Each row is where one point has got to under a steady rotation. How many ticks took it there?
The counts run from 0 to 975.
[  8  14  21   3  13 -11 -29  -9  10   7  27 -11  -4 -13  -8   5 -19  14
  10   7 -11  -5 -19   4  20  -2 -12  10  43  -4 -29  15 -17 -12   3   1
   6   6  23  -4  -7 -14  11  -2  18  -4 -15 -15  14  15  19  25 -23  -1
   3  -1 -30  16   7  -8 -23 -14  -7  16 -14 -12  -2  -3  -1  -2  -3] -> 485
[ -4  -4  14  22  19  -2 -29  14 -25  23  28 -28  18 -24 -12  19 -11  23
  11   8 -17 -13 -14 -10  -7   6  -9   9  17  -5 -21  -6   9 -16  -2  -3
   8   6  -1   6  11 -21   9   0  21   1 -11   4  13   5  14   8 -31  16
 -14   2  -1   1  16  -5  -1  -5 -10  31 -17 -14  -2  17  17   3   0] -> 283
[-17   2  10  13   8 -18  -4  17  -8  21  15 -11   1 -27   1   0 -13  11
   6  -6 -14   5 -42 -11   4  30  18   2  21  -3 -11   2  -2   7   4  -1
   3  -8  -5  -1 -11  10 -15  -3  -2  15  -1 -21  38   6  38   8  -4   8
   7   9 -18  27  -5 -14  -2  -3  -6  39 -11   5 -14  -4  -5  -2   6] -> 507
[-13   3   4  26   6 -30 -17  12   9  25  20  -5   0   3  -3  21  -9   6
  -4  -4 -24   2 -24 -18  -8  22  11 -21  11   1 -24  -1  -9 -12  -1  -8
  -9   2   2  23  -4  14  13 -24  -2  -6 -12   6  22   7  24  11 -15  19
 -14   7  -1  20  21 -11   0 -13  -2  26 -21 -11 -13  11   5   7   9] -> 273
[ 19  13   5  13   4 -34 -34   1   1  15  15  -7  14 -11   5  19 -12   3
  -1  10 -12 -20  -5 -17  -5  -4 -10  -3  15  16 -25  -7 -13 -18 -11  -4
   5   3  23  -2  -2 -10   6  -5   8 -21 -22   1   2  18  -4   8 -30  18
 -21  19  -2 -12  16   4   9 -21  -5  25 -11 -31  -9  22  22  -5 -13] -> 736
[-17   3  28  19  -3  -5 -25  16   2  17  16  -3   3 -30  -3   8 -20  11
  15   9  -6 -25 -19 -16   9  20   7 -11  20   9 -23  -4   3  -4   0  -5
  -6   1   3   2   1   9   8 -22 -17   5  -7  -2  34  14  27  -3 -19  15
 -25 -21 -23  15  17  -2 -16 -26  -4   5  -6   3  -5   2 -12  -4  19] -> 296
[  1   5  32  -1  -7  -8 -32  22   2   8  12 -19  -2 -32   3   8  -6  21
  17  25  -2  -7 -20 -17  14 -12   5  16  19   9  -1 -18 -18   0   5  -6
  11   1  10 -22  -2   3   4   3 -12  -3   9 -16  21  36  19 -21 -19   6
 -19  -7 -23 -11   3  -1  18  10  -5   3   7  10  20  21  -9 -14  -1] -> 933
[ 21   2   3   0  17 -17 -30  -2   1   9  23 -11   2 -12   9  21 -18  11
 -10  19  -7  -2 -11 -14   7 -11  -9  22  21  -1  -9  -6 -17  -9  -6   3
  15  12  36 -12  -4 -15  12  -6  -1  -8  -4 -24   0  30  20   5 -21  17
  -7  10 -23 -15  -7  -6  18   3 -14  31 -10  -1   8 -12  20 -13 -19] -> 25
[ -8  10   7   7   9 -13  -8  11  -5  17  16 -10 -12 -22  -2   0  -4   9
  -5  -4 -16  10 -41  -5   7  17   4   5  26  -8 -13   7  -8   1   3  -6
   4  -8   2  10 -13  -4 -13  -7   1  16  -3 -24  40   9  34  19 -16   5
  10  10 -17  16  -6 -21   2   6  -8  41 -15  -9 -13 -13  -4  -4   1] -> 508
[ -9  -9  20  27  20  -8 -30  21 -20  20  24 -38  14 -27 -18  16  -8  18
  12   7  -8  -7  -9 -21  -1  10 -10   0  18  -8  -9 -15   0 -16  -3   2
  -2   5   2  12   5 -16  10  -3  15   8  -5   5  13  18  18  -6 -24  26
 -18  10  -5  -1  22  -8  -8  -1  -7  27 -13  -5   4  15  21   4   7] -> 282
[ -3   0   9   2  -6 -16 -12  14   2   8  30   1  14  -7  10  13 -19  14
  14   6  -3  -2 -33  -7   5  25  27  18  32  13 -16   1 -16   8  -2  12
  17   9  21 -23   3  32  10  -2 -11  -6  -4 -11  16  12  25   8   1  -4
 -16 -15 -35  15   3  -7   6 -21 -10  22   3   7  -2  -2  -5  -7  14] -> 949
[  0   5  17  -2 -11 -33   1   5  21  12   6 -10   7   1  19  14   0 -12
  -2  19  19   5 -18 -32  10 -10  15  12  18  -6 -12 -15 -22   3   6   1
   0  -4  11 -26 -19  20  29  -5 -19 -12   4 -20  22  33  24  -4  -4   4
 -17   2 -33   2  -1  -1   5  -2  -4  13   9   2  19  -1  -6 -18   5] -> 190
[-14 -12  -4  25  -9 -22   4  19 -14  22  19 -18  25  -5   0  28  -3  16
  10  -1  -3  -1 -17 -27 -25  22  26   0   1   4 -23  -9  -6   3  -5   9
   5  -4 -12  -5  -2  21  16   5  -5 -23   5   2  19  11  12   1 -11  16
 -16   4   0  12  15   3  28 -17 -18  23   0  -7  -4  29  10  -5  11] -> 715
[-29  11  12  11  -5 -16  -5   4   5  19   2 -34   2 -23  -2   7  11  -6
  -6   3   3   1 -15 -17  -9  11   6  -1  16 -24 -33  -9  10 -12  -1   8
 -22 -22 -13   6 -13   3  21 -18   7 -14   6 -20  48  21  15  13 -14  11
  -6   6  -9  12  11  -5 -12 -21 -16   7 -13   6   3  15  -9  -7   6] -> 442
[  3  -1  17  12  -4 -31 -28  18  22  11   8 -18  -4  12   9  16  -9  12
   2  10  -3   4 -16 -28  11  -9  11  -5  24  -3 -11  -6 -35  -3  14 -10
   4   9  17 -15  -7  12  27   0 -17 -18  -2  -4   7  37  20  -4  -5  18
  -8   2 -20   7  14   2   9  13   6  16  -6   8  20  20  -6  -5   3] -> 37
[  4   7   3  -6  12  -3 -23  -1  -9  16  29  -7   1 -23  10  23 -10   4
 -19  29  -5 -11  -7   3  -6  -8  -8   5  22  -5 -24   9   0  -3  -1   3
  10   1  22  -4  -6 -21   2  -5   4 -14   6 -32  18  25  20  14 -31   0
 -13   0 -12 -19   2   3  32   1 -20  24 -11 -12   7 -13   5 -18  -3] -> 300
[-18  -7   9  15   1 -28  -8  19  -7  23   2 -18  13 -29  11  12   6 -11
  -9  11   7  -9  -7 -33 -13   6  13 -10   0   0  -7 -23   9  -3  -2   1
  -8 -16  -6  -3  -7   5   4 -11 -14  -8   3 -15  26  38  15 -22 -13  24
 -31  18  -1  -8  16   2  16  -4  -8  22   5  -6   6  18   5  -8   6] -> 579
[-12 -15   9  24  27 -13 -23   1 -15  18  26 -26  24 -27 -14  22 -16   8
  10   5  -4  -5  -6  -4 -12  20  -1   2  30 -10 -31   6   3 -10  -7  20
   0  12   3   5   3 -13   8   0  22 -17  -6 -11   5  11  13  13 -21  13
 -18   2 -12   8  24  -7 -12 -14 -18  28 -13  -7  -4   5  22  -3  10] -> 727
[  1   7   6  -6  -2  -6 -16 -15 -11  19  22 -26   0 -31  -2   9 -14   0
  -1  14   7 -22  -7  -2   0 -10   1  22  22  -6 -31   3   7  -5  -5   9
  -1  -9   5 -14  -9 -28  10   0   9 -20   7 -35  24  25  13  11 -33   4
  -6   1 -12  -5  -8   8  15 -22 -23   8  -5  -5   6  -7   5 -32 -10] -> 454
[  6  17  13   5   8 -29 -31   5 -12  19  26   0  18 -12   9   8 -10   1
  -8  11 -18 -16 -10  -5  -1  11  -6   0  22  11 -23   1  -6  -2  -7  -5
  13  -7  27  -7   6   4   4  -8   0  -8 -25  -4  22   5   2  19 -18  11
 -16  13 -11   2  17  12  -1 -28  -3  46 -14 -18 -23   3   3   4  -9] -> 461
[ 21  -2  12  13  -3 -19 -16   4 -17  26  24 -24  11   3  -8  14 -28   5
  17   1  -3 -17 -28 -17  16  -2  10  26  31   4 -14   8 -17   0  -2  -4
  15  13   8 -12   0  -6  18  18  13   6 -10  -3   6   0  22  20 -18  19
   6   8 -30  20 -10   1  -7  -8  -5  32  -8  -7 -13 -13  13 -14  -5] -> 793
[-13  14  27   2 -17 -17 -16   0  11  16   7 -10  -7 -21   5  -2 -10 -10
   4   9   2 -24 -24 -26  18   5  14  -2  24   3 -22  -1  -5   0   9  -9
 -18 -11   0  -4 -16   8  11 -17 -20   2  -5 -18  41  25  25   3 -16  13
 -16  -7 -31  13   0   1 -14 -27  -1   4   0   2   0  -5 -19 -11   8] -> 619
[ -9 -12  22   9   0 -17   2  22  -2  13   2 -31  12 -24   5  15  -4   7
   8  11  19   8 -21 -26   6  -5  18   5  23  -7  -4  -9 -16   4   9   8
   9   7 -17 -19  -9   2   1  19  -1  -6  12 -19  23  39  27 -15  -6   7
 -12   4 -26   8   3  -6   8  29  -6  11  11   8  25  13  -5 -20  12] -> 966
[ -8  -7  15  11  20 -22 -26  12   9  17  20 -16  11  -3  12  21  -7  -4
 -15  20   8   6  -6 -24   0  -1   7 -10  21 -15  -9  -6 -15  -2  11   0
  -1   6  19  -1  -7   5  28 -14 -14  -7  -2 -12  14  46  23  -8  -7  18
 -22  -2 -22  -5  16   1   3  15   0  33  -9  12  18  -8   1  -8  10] -> 313
[  0   2   2  15 -15 -39  -3  24   4  10  14  -6  12  11   5  28  -5  19
  10  -1 -14   9 -27 -25 -13  15  26  -3  10  15 -15 -12 -25   1  -4  -3
  12   2   0  -8  -2  26   8   8  -6 -22  -6   0  10  13  24   2  -7   6
  -7  10  -5  13   7 -13  31  -2  -5  25  -1 -22   2  33  10  -3   7] -> 836
[ 14  26  13   3  -2 -35 -26  17   2  11  13 -12   8  -4   0  12  -8  20
  17   1 -19  -1 -17  -8  10  -2  -1  23  19  18 -23  -8 -30  -8  -9  -7
  16   0  22 -26   0   3   6  17  19 -20 -21 -11   9  15  -1  15 -14  -1
   3  13 -12   9  11   2   5 -14   2  26  -1 -24  -3  29   9  -1 -13] -> 648
[  6   6  13 -13 -18 -36  17  11   3   8   4 -10   9 -15  22  14   9  -7
   0  16  18   5 -25 -24  -4  -9  17  19  11   1  -9 -13 -11   2  -8   3
   7 -12  -9 -23 -22  16  10   6  -3  -3   3 -28  32  28  19   0 -12  -6
 -13  13 -26   3  -6  -4  20   0 -12  16  24 -18   8   8   4 -20  -1] -> 666
[ 10  -6   0  22  21 -15 -34  11  -6  18  28 -24   8  -4  -1  36 -14  15
  -9  13 -12   2  -9 -17  -7  -1 -11  -4  20 -12 -10  -6 -14 -16   1  -1
   9  12  17  14  -5 -17  20  -8   3  -9  -9  -1  -6  21  16   6 -23  28
  -7   8  -2 -11  12 -10  21  14  -7  31 -23  -3   6   6  17   0  -2] -> 436
[  6   3   7   6  10 -37 -23  -7   0  26   5 -23   7 -18   2  17  -5 -15
 -17  17   8 -18   4 -26  -1 -24  -9   1  10   0 -22  -9   0 -14  -3  -2
  -4  -5   3  -2 -12 -29  12  -5  12 -21 -10 -16   6  32   1   6 -32  22
 -15  22  -8 -11  11   5   0  -5  -4  19  -2 -22   3  11  19 -15 -15] -> 291
[-23   7  10  10   5 -11 -24  14  11   9  20 -15   1 -18   4  11   2  14
  -3  -2 -16  13 -27  -5   1  28  13   2  25  -9 -23  -2 -10   3  -4   3
   0  -8  17  -4  -2  31  17 -16  -7 -12  -4 -18  44  21  26  15  -2   3
  -6  -4 -21  18  13 -10   2 -22 -10  23 -21  13  -4   3 -12   5   1] -> 474
[-14   2  30  22 -19 -15 -15  17  -8  24  12 -16  15 -16  -5   5 -15   5
  21   7   0 -37 -16 -25   7   5  18 -14  13   9 -25   3   1   6  15  -3
  -6  -1  -9   0   7  10  16   0 -11 -11  -9   4  22  11  10  -2 -18  16
 -23  -2 -15  17  23  21  -2 -23  -4  13  -6   1  -4  15 -11  -5  17] -> 893
[ -6   4  25  13 -10 -15 -26  14  12  13   6 -32  -4  -6  -3  20  -4   2
   9  14   6 -14 -21 -37  15 -17   7   6  14  -7  -9 -14 -16  -9  10 -12
  -3   4   2  -5 -11  -1  35  -9 -18  -4   3  -1  13  35  23 -14 -20  25
 -15  -5 -17  -1   5   3  10   2  -2   2  -6  12  17  15  -9  -9   1] -> 158
[ -1   2  10  13  16  -8 -39   9  -8  16  33 -18  16 -19 -11  16 -17  19
  11   9 -20  -3 -10   0   3  14 -10  16  32  -2 -23   2 -11 -12  -6  14
  16  13  27 -12  10  -6  16   3  16 -10 -16 -10  14  13   5  21 -21   4
 -11  -2 -16   6  20   2 -11 -22 -14  22 -19  -3   2   7  14   7  -6] -> 162
[-17   4   9  -4 -21 -22  18   6   1  14   4  -7  12 -27   8  14   6  -9
   6  16  12  -9 -16  -6 -19   5  19   1   8   3 -37  -1   3   2  -3   6
  -1 -17 -26  -6 -21  11  -5   2   5 -10   8 -27  42  17  20   8 -20 -11
 -26   5  -8  10   7   0  25 -12 -21   8  14 -21   0  16  -4 -24  11] -> 254
[ 13  10  20   8  11 -34 -24   5  11  14   1 -13  -7 -12   7   4  -9 -16
 -10  11   1  -2 -24 -34  20 -11   0   9  21   2   6 -12 -15  -7   5 -15
  -3   6   6  -1 -22 -12  -1   0 -15  14  -8 -15  21  40  23  -7 -13  22
  -9  25 -25   2  -5  -9 -13  16   7  31  -2  -7   4  -6   4  -9  -9] -> 944
